0.031, -0.724, -5.709, 5.482
0.074, -0.285, -3.064, 3.451
-0.064, 0.389, -3.952, 3.975
0.190, 2.049, -4.814, 3.273
->
0.031, -0.724
0.074, -0.285
-0.064, 0.389

2.863, 0.228, 3.263, 2.969
4.350, 0.346, 4.958, 4.511
2.035, 0.162, 2.320, 2.111
6.276, 0.500, 7.154, 6.509
5.997, 0.477, 6.835, 6.219
->
2.863, 0.228
4.350, 0.346
2.035, 0.162

1.139, -0.155, -0.189, 1.393, -1.945
-3.372, -0.028, 1.903, 0.071, -6.938
-0.928, 0.740, 3.482, -1.072, 2.189
-1.151, -0.087, 0.616, 1.194, -1.957
0.629, -1.176, 0.332, -0.037, -0.462
->
1.139, -0.155
-3.372, -0.028
-0.928, 0.740

-1.249, -5.329, 4.002, 3.218, -5.573
0.116, -4.664, -4.258, 1.409, 5.201
-3.379, 3.259, -2.946, 2.129, -1.618
4.793, 2.752, -4.889, -2.393, 4.826
->
-1.249, -5.329
0.116, -4.664
-3.379, 3.259

0.855, 2.031
-1.993, -0.021
1.040, 0.991
2.264, -5.381
0.516, 5.604
->
0.855, 2.031
-1.993, -0.021
1.040, 0.991

-2.008, -0.595, -0.941, -1.668
-5.690, -1.902, -2.956, -1.948
3.092, 0.858, 1.235, 0.455
-2.014, -0.359, -1.146, -0.804
1.996, 1.060, 2.287, -2.251
->
-2.008, -0.595
-5.690, -1.902
3.092, 0.858

1.389, 5.692, -0.049, -1.281
1.937, 6.012, -0.523, -1.706
0.049, 6.582, -1.128, -1.706
0.049, 2.006, -1.128, -1.706
0.049, 5.719, -1.128, -1.706
->
1.389, 5.692
1.937, 6.012
0.049, 6.582

-2.548, 1.442, 3.254, -0.208, -5.914
-4.101, 0.649, 4.539, 4.740, 0.954
7.156, 5.545, 0.031, -3.433, -1.837
3.873, -0.492, -1.647, 1.442, 4.098
-2.075, 4.299, 5.931, 1.749, -3.627
->
-2.548, 1.442
-4.101, 0.649
7.156, 5.545

-3.024, 3.504, -2.607, 3.557
-0.559, -4.834, -4.283, 3.782
-5.188, 6.415, 5.484, 1.841
5.233, -4.854, 1.164, -7.449
-1.803, 3.150, -4.701, -1.016
->
-3.024, 3.504
-0.559, -4.834
-5.188, 6.415
---
-2.391, -3.809, 5.320
5.229, -7.344, 0.606
-4.654, 4.164, -0.398
-4.614, 1.461, 4.339
4.384, 0.609, -5.723
->
-2.391, -7.344, -0.398

-7.197, 0.256, 1.931
-3.176, 0.709, -1.171
4.866, 1.464, -2.863
->
-7.197, 0.709, -2.863

4.523, 2.593, -4.680, 1.875, 3.407
2.678, 1.385, 5.932, -2.606, 3.989
->
4.523, 1.385

7.795, 0.572, -2.810
-7.496, -0.728, -1.150
-4.072, -4.672, -3.785
5.560, 0.374, 5.549
->
7.795, -0.728, -3.785

4.480, -3.546
-1.025, 0.414
-7.758, 0.105
->
4.480, 0.414

4.435, -1.078, -1.523, 1.495, -2.466
-3.175, -3.206, -7.280, 5.343, 5.384
0.970, -0.419, 2.229, 1.197, -1.407
1.332, -0.914, 0.381, 0.958, -1.434
->
4.435, -3.206, 2.229, 0.958

-4.541, 1.210, -6.508, 0.073, -3.097
0.618, -1.596, -4.900, -4.838, -6.881
->
-4.541, -1.596
